Named moves come first, each a turn or a mirror and shown by rows before and after it. Which of them, in which order, take the first row of each pair that follows to the second? Write the first one first, as in the answered first pair.
J2 (before |-> after):
[ 0.89  0.26  2.53  0.65 -1.44 -5.54  1.64 -0.12  0.61  1.06 -0.51 -3.90
 -2.39] |-> [-0.24  0.10  2.74  2.86 -1.34 -0.20 -1.58  2.89 -0.63  0.17  2.59 -1.32
 -5.28]
[ 0.10 -0.17 -1.12 -0.07 -1.52  2.54 -1.20  0.33 -0.66 -0.28  1.38  3.15
 -0.83] |-> [ 0.97  0.24 -1.10 -1.77 -1.69 -1.79  1.52 -2.20  0.61  0.48 -1.18  0.99
  1.75]
[-5.56 -2.95 -2.77 -2.78  1.98 -3.05 -1.08 -5.67 -4.79 -2.35  0.54 -0.76
 -2.08] |-> [-5.99 -3.05 -2.57 -2.03  2.22 -1.25 -2.05 -4.59 -5.40 -2.49  1.56  0.14
 -3.16]
J152 (before |-> after):
[-0.84  1.37  2.84  0.55 -1.28 -0.63 -0.26 -0.04 -2.41 -0.96 -2.53 -1.78
 -2.33] |-> [-0.60  1.54  2.84  0.40 -1.19 -0.59 -0.24 -0.03 -2.26 -0.65 -2.90 -1.60
 -2.10]
[ 1.18 -2.97 -3.34  0.75  0.79  0.39 -2.49  3.32  2.94 -2.43  4.22  2.42
  0.05] |-> [ 3.74  1.42 -2.34 -0.10 -0.18  2.23  1.47  1.95  3.78 -0.68  0.97  4.02
  3.66]
[ 0.32 -4.91 -2.98  0.66  0.63 -1.24 -1.42  2.86  3.43 -0.42  4.00 -1.43
 -1.24] |-> [ 3.86  1.09 -1.58 -0.30 -0.63  1.45  3.89  0.80  4.57  1.78 -0.47  0.80
  3.84]
J728 (before |-> after):
[ 0.85 -1.11  0.96  1.69  0.01 -4.83  2.25  0.26  3.35  0.49  1.44 -3.78
 -1.30] |-> [-2.49 -2.91 -1.17  0.26  2.20 -4.40  0.17 -1.64  1.78 -0.94  1.61 -3.80
 -0.82]
[ 3.00  1.01 -0.03  1.21 -1.53  1.61  2.18  1.64  2.95  0.33  1.00  0.93
 -0.26] |-> [ 1.01 -1.64 -0.39  1.57 -1.12  0.34 -0.40  2.29  2.19 -0.88  2.87 -0.21
 -2.81]
[ 4.53  4.68 -0.10 -0.68 -0.64  3.91  5.37  0.17  2.19  2.13 -2.47  2.04
  3.45] |-> [ 5.27  0.96  2.72  3.25 -2.82 -0.85  2.73  4.89  2.57  1.45  1.75 -0.58
 -4.29]
J366 (before |-> after):
[ 1.58  1.22  1.41  0.93  0.42 -0.77  4.50 -0.63  0.87 -0.10  0.87  1.41
 -2.27] |-> [ 0.56  0.91 -0.83 -0.23  1.84  2.16  3.70 -0.89  1.01 -0.64  1.25  2.92
 -0.39]
[-1.36  1.74 -2.93 -1.62  1.03  4.89  1.72  0.69  0.75 -0.96  0.54  0.75
  1.72] |-> [-1.23 -2.27 -3.21 -1.39  0.78 -1.34  0.83  1.89  2.61 -1.24  2.09 -2.95
 -0.54]
[-1.42 -2.24 -3.31 -0.55  1.55  5.86 -4.55  4.35  1.63 -4.36  3.46  2.33
 -0.69] |-> [ 0.50 -3.40  0.35  1.46 -1.43 -2.43 -3.82  5.74  2.49 -3.92  3.34 -1.95
 -5.11]
[ 0.00 -1.04 -2.47 -1.85 -0.03  0.47 -0.25 -0.58 -1.46  0.44  1.49 -0.91
  0.77] |-> [ 0.81 -0.93 -0.57 -1.12 -1.18 -2.20  0.42 -0.07 -1.47  0.56  1.06 -1.99
 -0.83]
Now pairs of rows:
(two moves a pair)
[-0.10 -3.41 -1.58 -1.00  1.24 -4.90 -1.13 -4.12  0.84 -0.91 -1.36 -4.87
 -3.03] |-> [ 1.81  1.85 -1.49 -2.30  1.26  0.12  2.81 -6.00  1.28  1.04 -4.78 -1.56
  2.20] | J152 J366
[ 0.60  1.12  0.41 -0.41 -0.44  1.11 -0.74  1.60  1.01 -0.43 -0.99  1.71
 -2.07] |-> [ 0.38  0.97 -0.93 -1.09  0.30  1.63 -0.69  1.52  1.45 -0.44 -0.64  1.91
 -0.92] | J366 J152
[ 1.68 -0.44  0.90  2.65 -1.80 -0.14  0.53  4.52  3.27  1.55  2.98 -0.33
 -2.98] |-> [-3.95 -1.24 -3.93 -1.91  2.76  3.03 -1.67 -1.28  0.63 -0.28  1.42  1.06
  1.92] | J728 J728
[ 1.81 -3.90 -1.61  0.30  0.38 -1.69 -0.89 -0.81  1.65  0.56  2.37 -3.06
 -0.92] |-> [ 0.02 -3.24 -3.16 -1.01  1.90  1.26 -1.34 -2.60  0.67  0.30  1.64 -1.35
  1.24] | J2 J728
[-0.43 -2.22 -0.07  2.24 -0.23 -1.84 -2.37  6.58  2.39 -0.62  3.91  0.04
 -2.76] |-> [-3.77 -2.66 -3.74 -3.17  2.99 -4.53 -1.03 -0.21  1.86 -1.12 -0.06 -1.54
  3.21] | J728 J2
[ 1.27  1.22 -0.93 -1.72 -0.91  2.24  0.55  0.16  1.33  0.62 -0.52  1.87
  2.40] |-> [ 0.57 -1.80  0.01  0.25 -1.47 -0.23 -1.99  2.32  0.95 -0.25  2.17  0.10
 -1.86] | J728 J728
[-1.53 -2.81  1.50  0.93 -0.18 -2.79 -3.84 -0.68 -2.52  0.70  1.10 -2.24
 -3.53] |-> [-2.62 -0.19  0.12 -0.04  1.24  4.35 -3.76 -2.13 -3.72  0.51  0.19  1.72
 -0.35] | J366 J366
[-1.48  0.92 -1.00 -0.23 -1.55  1.29  1.12 -0.54 -2.75  0.04  0.48 -0.63
 -0.96] |-> [-0.83  1.69 -0.86 -0.40 -1.84  0.56  2.17 -0.91 -2.31  0.60 -0.28 -0.64
 -0.03] | J728 J2
[ 0.43  3.53  2.21  1.48 -0.70  4.18  0.15  0.30 -0.91  0.55 -0.77  1.87
  0.53] |-> [-0.68  0.10 -2.71 -1.49  1.84  2.12  0.11 -1.78  1.27  0.32 -0.56  0.16
  4.46] | J2 J366
[ 2.92  2.43  1.81  2.26 -0.98 -2.42  3.35  2.27  1.76  2.20 -0.32 -2.81
  0.16] |-> [ 0.29 -1.09 -4.16  0.10  2.43  1.75  1.05  1.75  3.03  1.08  1.93 -1.21
  3.61] | J366 J366
[ 1.42 -3.31  0.57  3.06 -0.53 -1.30  0.77  3.47  3.58  0.33  3.77 -1.70
 -1.62] |-> [ 2.85  0.81 -0.08  1.96 -0.25  3.26  3.72  1.64  4.06  1.56  1.12  1.16
  3.11] | J152 J366
[-0.32 -2.14 -3.10 -3.12  2.23 -4.47  2.00 -3.62  2.46  0.56 -1.49 -2.87
  4.66] |-> [ 1.52 -0.94 -2.28 -2.55  1.20 -4.40  3.53 -2.59  3.56  1.48 -1.73 -2.46
  4.97] | J152 J728
[ 0.25 -0.29 -0.93  0.04  2.04  2.91  2.05 -0.71 -0.88  0.49  0.44  2.64
  1.78] |-> [-0.61 -2.34 -1.64 -1.29  2.22 -1.77  2.02 -2.00 -0.35  0.29  0.29 -0.04
  1.65] | J152 J2
[-4.39  2.30  2.33  3.29 -3.04  0.43 -3.63  1.85 -0.70 -1.95  1.75 -0.87
 -3.15] |-> [-3.00  4.40  3.67  3.77 -4.14  0.70 -1.98  1.72 -0.65 -1.12  0.67 -0.65
 -2.62] | J152 J728
[-0.86 -4.82 -2.47  0.59  0.21 -0.46 -2.68  1.90  0.65 -1.09  4.78  0.28
 -2.23] |-> [ 2.07 -0.37  3.47  1.63 -2.97 -5.27  1.28  0.58 -0.09  0.62  0.54 -1.43
 -3.34] | J366 J2
[ 0.97  0.45 -0.30  0.45 -0.68  1.59  1.05 -0.01  1.96  0.65 -1.74 -0.62
  4.47] |-> [-0.23 -2.77  0.32  2.03 -1.14 -1.16 -1.98  2.16  1.29 -0.66  1.09 -2.29
 -0.07] | J728 J728
[ 3.82 -2.62 -1.25  1.48  2.57 -0.82  1.24  0.41 -1.59 -2.51 -0.11 -1.23
 -3.72] |-> [ 5.11 -0.13 -0.57  1.98  2.09  2.31  2.49  0.48 -1.66 -1.81 -1.10  0.58
 -2.49] | J152 J2
[ 2.40 -5.30 -2.33  0.83  0.81 -1.76 -0.04  2.33  5.90  1.23  0.96 -3.04
  1.79] |-> [-0.39 -4.98  2.38  2.80 -0.46 -4.14 -2.45  1.98  1.53 -0.47  0.90 -4.34
 -4.10] | J366 J728
[-0.95 -3.15 -2.52 -0.20  1.47 -1.20 -0.35  0.11  1.64  0.17  0.54 -1.46
  1.33] |-> [-0.50 -2.50 -2.42 -0.50  1.46 -0.58  0.23 -0.48  1.82  0.41  0.08 -1.10
  2.40] | J728 J152
[-1.14  0.94 -1.03 -1.19  2.45  4.06 -1.51 -1.28 -1.94 -1.20  2.25  1.33
 -0.42] |-> [-0.80 -0.51 -0.77 -0.06  2.12  2.92 -2.43  0.16 -1.23 -1.40  3.76  0.59
 -2.27] | J728 J152
[ 0.25 -0.87 -1.41 -3.17 -0.93  0.46  0.96  1.75  5.19  1.44  1.10 -1.42
  0.14] |-> [ 0.96  2.45  0.81 -2.51 -2.00  2.76  2.14  1.30  3.72  1.99 -0.66  0.28
  0.17] | J366 J366
[-3.78  1.36  0.16  1.81 -0.08  2.58 -0.83 -2.39 -3.75 -1.41  1.83  0.09
 -3.13] |-> [-3.91  1.14 -0.47  1.39  0.45  3.12 -0.78 -2.78 -3.55 -1.51  1.82  0.39
 -2.25] | J728 J152
[ 1.60  1.42 -1.01  1.35  1.42 -0.28  3.44 -1.76  0.12  0.23 -0.98 -1.48
 -1.01] |-> [ 0.95 -0.16 -2.74  0.56  2.49 -0.22  2.47 -1.72  0.67 -0.27 -0.16 -1.45
 -0.47] | J366 J366
[ 0.94  0.51 -2.75 -1.22  1.00  3.47 -0.16  0.03  1.62  2.27  1.88  2.34
  3.20] |-> [ 0.16 -2.96 -3.27 -1.67  1.30 -1.91 -1.04 -0.05  2.46  1.81  2.77 -1.05
  1.88] | J366 J728
[ 2.13  1.81  3.91  2.66 -4.09  0.20  0.24  2.96 -1.75  1.15  0.31 -0.39
 -5.87] |-> [-2.74 -1.35  1.36  1.00 -1.65  0.06 -3.53  1.15 -3.95 -1.04  1.63 -1.12
 -6.53] | J152 J728
[ 0.00  0.34 -3.64 -4.30  2.31  3.11 -0.07 -2.69  1.12 -0.14 -0.06  1.64
  4.34] |-> [ 4.81 -0.56  1.47  1.12 -2.18 -1.50  0.39  3.82  3.34  1.08  3.09 -0.68
 -2.70] | J728 J728
